In the data rows, the value 128 means zero.
Here are some points, one per row:
87 101 65 153 178 109 59 130 179 175 94 79 164 142 91 165 174 71 86 138 78 132 154 114 123 128 147 111 90 83 137 184 124 134 183 39 146 140 109 71 136 99 90 88 158 66 120 115 88 213 74 88 134 168 143 107 189 132 73 172 236 187 82 161
152 133 127 55 189 92 123 136 63 80 118 102 120 121 137 127 87 153 86 143 118 72 150 113 193 142 141 93 171 152 133 111 241 215 167 108 106 162 141 92 154 74 112 184 118 115 89 186 160 147 146 87 84 115 87 171 119 135 92 92 58 128 68 135
137 201 130 141 117 135 134 127 180 165 133 165 158 51 121 180 22 144 153 123 193 122 180 165 199 59 213 170 180 100 76 103 132 123 114 141 175 158 152 150 138 147 162 143 108 106 138 213 132 158 103 152 143 58 105 140 132 53 162 135 136 141 134 158
161 186 138 89 177 90 176 82 37 170 200 141 140 158 133 133 156 142 118 102 154 124 162 142 166 134 192 117 123 204 179 97 142 173 49 175 177 83 98 98 100 133 82 161 47 74 86 143 118 169 113 116 157 152 111 76 55 72 131 135 172 149 168 140
160 25 176 142 82 160 160 168 101 152 119 180 146 149 136 202 112 222 109 171 69 134 156 154 45 113 114 44 169 156 114 183 143 95 160 153 124 140 155 68 166 157 130 47 71 124 97 136 95 88 193 163 163 82 97 160 123 88 19 91 179 152 113 114
147 145 174 200 89 166 149 72 120 155 131 118 65 140 169 126 181 135 144 177 123 160 139 61 141 113 88 147 159 84 170 250 86 130 159 101 195 109 174 84 60 134 155 120 95 118 212 174 126 129 56 92 144 163 207 113 179 73 77 79 0 132 101 138
114 136 189 155 151 163 93 214 133 153 128 146 170 192 186 117 95 65 117 104 155 157 141 176 91 164 81 151 93 169 141 118 145 180 103 168 91 90 170 75 180 101 76 129 205 161 110 157 63 104 30 161 112 49 133 147 105 122 121 97 98 107 167 153
136 150 112 100 78 151 100 121 184 234 197 37 109 185 128 151 117 137 180 143 92 79 65 70 127 189 166 137 96 82 135 79 93 108 140 94 131 100 136 137 138 45 185 109 199 166 163 97 129 103 146 56 164 146 87 111 149 129 184 64 178 171 89 104
172 166 149 157 84 135 132 135 147 82 215 159 119 57 85 137 124 151 135 141 102 134 145 101 41 116 106 189 131 139 192 153 57 149 81 89 52 221 116 149 134 149 83 153 163 88 99 148 130 110 129 79 129 142 149 170 135 153 200 155 108 162 132 69
157 216 30 143 109 171 151 142 127 148 66 92 103 126 28 159 164 131 153 120 130 159 55 149 128 88 131 159 74 158 99 111 125 135 140 93 119 77 119 123 107 143 150 152 143 108 179 95 49 70 100 112 141 138 74 90 176 211 129 36 149 134 41 135
96 97 147 136 137 163 137 129 128 85 105 60 200 134 156 66 109 169 154 168 145 112 114 170 121 59 148 88 86 76 98 141 155 198 119 184 36 97 99 165 91 149 92 52 157 107 95 136 148 154 98 187 179 151 83 131 101 91 157 144 74 122 158 117
167 143 82 132 138 145 97 56 89 114 145 119 174 163 95 160 139 175 89 155 137 172 176 110 167 185 102 117 140 95 89 99 79 97 120 138 111 193 129 80 80 114 156 155 164 142 35 133 147 52 119 155 42 128 175 47 92 188 169 189 99 130 145 153
135 165 139 67 113 194 79 105 147 217 53 173 106 57 103 173 165 131 160 102 66 163 126 86 143 150 119 193 79 123 117 114 110 126 139 131 48 86 87 208 103 49 125 109 98 203 130 127 97 237 169 109 123 157 149 66 157 190 152 84 157 142 108 133
145 70 202 177 86 79 144 144 122 70 81 137 140 137 125 118 113 129 95 101 207 189 123 12 118 24 159 112 119 109 177 71 111 122 162 196 88 110 184 88 148 127 89 141 191 141 108 81 116 122 140 66 105 166 132 87 138 164 201 157 148 141 142 150
105 147 143 111 62 101 139 213 125 120 167 124 86 138 93 106 89 150 33 158 121 170 118 178 185 160 99 117 173 94 191 93 122 74 132 76 38 83 115 65 145 105 123 67 63 134 123 67 146 106 167 238 108 160 192 163 107 116 160 84 142 94 115 155
114 115 148 172 162 123 126 116 125 127 164 200 122 99 122 67 141 136 87 27 181 110 96 125 178 155 153 151 100 110 111 191 189 155 167 62 110 123 95 102 106 71 155 87 94 114 81 102 187 51 112 159 136 122 70 114 104 125 72 124 115 146 175 81
110 151 107 90 119 97 146 92 114 163 71 159 162 110 172 102 118 186 155 96 90 139 86 125 123 112 120 37 167 120 190 84 112 130 112 106 163 225 145 179 116 83 121 174 143 24 127 103 72 132 115 151 149 83 80 174 141 67 58 197 138 52 214 160
107 146 106 138 166 100 247 118 164 142 171 122 121 98 86 59 63 136 101 140 82 73 109 94 161 145 100 142 98 191 64 100 185 109 86 193 197 131 184 134 110 87 108 77 95 85 96 166 198 162 106 136 75 120 113 123 160 158 114 155 139 65 163 151
133 48 155 155 255 159 119 200 93 112 110 107 108 142 83 120 149 96 65 172 98 160 113 156 111 135 87 203 153 94 167 155 0 37 132 167 178 137 77 188 191 195 174 112 123 163 173 89 133 112 239 94 180 89 81 169 136 113 122 78 80 156 114 118
63 149 119 108 66 117 177 53 156 105 177 134 178 107 203 71 138 103 152 58 19 176 156 186 194 78 170 136 206 180 87 86 119 163 115 158 178 152 138 203 155 114 85 172 123 152 132 156 160 68 150 127 157 119 117 145 156 144 126 117 154 147 87 154
153 150 120 103 173 115 186 91 112 111 174 218 164 106 177 156 134 131 179 132 171 58 114 115 188 95 122 69 113 184 121 208 112 107 103 76 122 100 162 188 179 143 116 140 218 153 119 147 161 123 115 204 147 165 134 183 114 132 141 170 154 108 85 190
108 53 80 87 102 186 169 132 123 109 80 115 123 121 131 225 112 35 84 117 57 196 86 59 97 199 144 68 82 117 132 66 160 60 135 87 127 109 32 135 84 121 192 159 143 110 144 160 95 148 50 137 165 141 126 139 162 148 182 121 182 161 138 76
71 77 71 114 138 107 152 87 116 113 142 130 134 139 111 115 110 151 183 171 183 132 154 102 76 167 130 184 92 163 222 109 153 190 225 104 127 136 84 139 62 149 142 138 107 145 140 151 139 75 180 143 67 86 216 118 113 138 155 123 163 118 165 167
148 80 130 173 91 146 105 150 125 131 125 147 161 91 205 125 161 122 160 142 170 85 149 103 130 159 103 199 112 135 55 41 50 96 165 105 68 86 138 135 119 166 90 178 111 50 187 141 133 104 168 87 36 177 157 158 101 85 118 144 141 120 97 97
110 159 136 89 76 104 74 173 141 112 111 142 112 106 144 187 158 90 152 100 90 76 125 155 190 156 63 110 145 110 167 146 147 113 93 140 46 72 178 92 159 255 169 41 132 87 151 137 170 59 193 77 169 67 140 114 116 158 137 141 103 153 177 167
214 80 118 146 40 131 80 186 121 77 136 127 155 148 145 123 127 97 163 143 79 151 112 125 141 103 162 199 52 112 141 165 113 169 158 158 255 175 136 62 35 181 158 135 162 194 134 21 141 207 121 129 149 151 168 127 112 107 40 120 38 80 123 95
53 150 152 88 91 66 111 146 101 72 122 91 147 94 176 125 133 195 146 67 158 82 123 161 54 102 131 119 48 78 66 94 178 70 70 184 216 138 110 174 159 69 85 211 71 148 60 160 109 109 111 115 184 135 158 162 131 140 124 135 124 119 124 200
158 127 161 82 164 158 132 146 93 88 117 92 58 161 168 108 133 121 204 76 202 157 148 188 77 88 109 135 161 160 86 98 165 105 109 145 58 195 130 71 142 142 166 34 145 163 136 94 183 145 59 117 136 156 163 151 172 113 102 147 174 116 150 143
157 104 105 159 124 100 131 78 178 161 98 78 126 75 215 146 143 72 114 174 177 119 117 140 109 117 176 96 116 123 140 174 94 144 38 76 77 168 202 136 145 175 135 154 58 175 106 100 110 94 151 119 20 158 147 138 131 177 168 94 117 116 165 66
182 99 104 172 136 162 131 69 123 152 118 126 39 255 75 95 173 44 0 148 221 103 147 246 80 145 31 171 152 89 126 153 133 99 156 117 147 109 147 248 146 150 123 210 137 177 144 169 158 242 242 127 219 71 0 143 166 126 142 226 147 112 121 100
54 105 170 101 114 119 83 108 89 121 157 175 101 134 90 139 113 112 193 127 83 44 143 133 145 62 131 97 168 147 44 161 89 201 126 132 177 159 160 138 173 92 109 174 50 98 199 136 129 134 75 168 154 124 108 108 79 164 216 137 140 62 150 105
79 118 78 93 66 106 138 252 113 124 109 139 85 133 61 77 166 130 134 165 176 156 168 105 136 185 190 83 183 147 118 176 120 114 81 163 196 121 49 148 193 115 118 41 137 127 160 144 152 114 162 129 103 117 126 120 73 115 37 128 48 130 133 109
128 215 165 146 129 113 110 37 164 82 124 95 166 113 56 65 89 108 133 131 135 104 132 38 102 200 117 102 154 151 132 139 141 114 173 171 80 112 96 110 151 193 144 158 95 159 105 53 84 130 108 148 57 106 176 113 113 66 118 163 156 138 79 96
141 142 121 177 221 87 64 147 218 132 93 124 93 135 147 126 144 180 149 120 90 152 71 192 71 123 105 105 170 120 135 101 231 118 140 124 181 54 106 118 47 109 151 147 227 175 173 116 94 185 114 122 121 192 162 76 113 161 153 118 120 161 130 60
These points spread out most along one direction. Take the direction at right angles to it along which they spread out most. Go by this last direction. How far along it is each point below, from 0 to 99? The average is 50, and the first point in the table lies past the average. One standard deviation of the points above along it is 16.
145 70 202 177 86 79 144 144 122 70 81 137 140 137 125 118 113 129 95 101 207 189 123 12 118 24 159 112 119 109 177 71 111 122 162 196 88 110 184 88 148 127 89 141 191 141 108 81 116 122 140 66 105 166 132 87 138 164 201 157 148 141 142 150 >> 62
110 159 136 89 76 104 74 173 141 112 111 142 112 106 144 187 158 90 152 100 90 76 125 155 190 156 63 110 145 110 167 146 147 113 93 140 46 72 178 92 159 255 169 41 132 87 151 137 170 59 193 77 169 67 140 114 116 158 137 141 103 153 177 167 >> 41
153 150 120 103 173 115 186 91 112 111 174 218 164 106 177 156 134 131 179 132 171 58 114 115 188 95 122 69 113 184 121 208 112 107 103 76 122 100 162 188 179 143 116 140 218 153 119 147 161 123 115 204 147 165 134 183 114 132 141 170 154 108 85 190 >> 47
167 143 82 132 138 145 97 56 89 114 145 119 174 163 95 160 139 175 89 155 137 172 176 110 167 185 102 117 140 95 89 99 79 97 120 138 111 193 129 80 80 114 156 155 164 142 35 133 147 52 119 155 42 128 175 47 92 188 169 189 99 130 145 153 >> 65
108 53 80 87 102 186 169 132 123 109 80 115 123 121 131 225 112 35 84 117 57 196 86 59 97 199 144 68 82 117 132 66 160 60 135 87 127 109 32 135 84 121 192 159 143 110 144 160 95 148 50 137 165 141 126 139 162 148 182 121 182 161 138 76 >> 69
141 142 121 177 221 87 64 147 218 132 93 124 93 135 147 126 144 180 149 120 90 152 71 192 71 123 105 105 170 120 135 101 231 118 140 124 181 54 106 118 47 109 151 147 227 175 173 116 94 185 114 122 121 192 162 76 113 161 153 118 120 161 130 60 >> 62
136 150 112 100 78 151 100 121 184 234 197 37 109 185 128 151 117 137 180 143 92 79 65 70 127 189 166 137 96 82 135 79 93 108 140 94 131 100 136 137 138 45 185 109 199 166 163 97 129 103 146 56 164 146 87 111 149 129 184 64 178 171 89 104 >> 69
161 186 138 89 177 90 176 82 37 170 200 141 140 158 133 133 156 142 118 102 154 124 162 142 166 134 192 117 123 204 179 97 142 173 49 175 177 83 98 98 100 133 82 161 47 74 86 143 118 169 113 116 157 152 111 76 55 72 131 135 172 149 168 140 >> 52
147 145 174 200 89 166 149 72 120 155 131 118 65 140 169 126 181 135 144 177 123 160 139 61 141 113 88 147 159 84 170 250 86 130 159 101 195 109 174 84 60 134 155 120 95 118 212 174 126 129 56 92 144 163 207 113 179 73 77 79 0 132 101 138 >> 51
63 149 119 108 66 117 177 53 156 105 177 134 178 107 203 71 138 103 152 58 19 176 156 186 194 78 170 136 206 180 87 86 119 163 115 158 178 152 138 203 155 114 85 172 123 152 132 156 160 68 150 127 157 119 117 145 156 144 126 117 154 147 87 154 >> 51
137 201 130 141 117 135 134 127 180 165 133 165 158 51 121 180 22 144 153 123 193 122 180 165 199 59 213 170 180 100 76 103 132 123 114 141 175 158 152 150 138 147 162 143 108 106 138 213 132 158 103 152 143 58 105 140 132 53 162 135 136 141 134 158 >> 48
160 25 176 142 82 160 160 168 101 152 119 180 146 149 136 202 112 222 109 171 69 134 156 154 45 113 114 44 169 156 114 183 143 95 160 153 124 140 155 68 166 157 130 47 71 124 97 136 95 88 193 163 163 82 97 160 123 88 19 91 179 152 113 114 >> 27
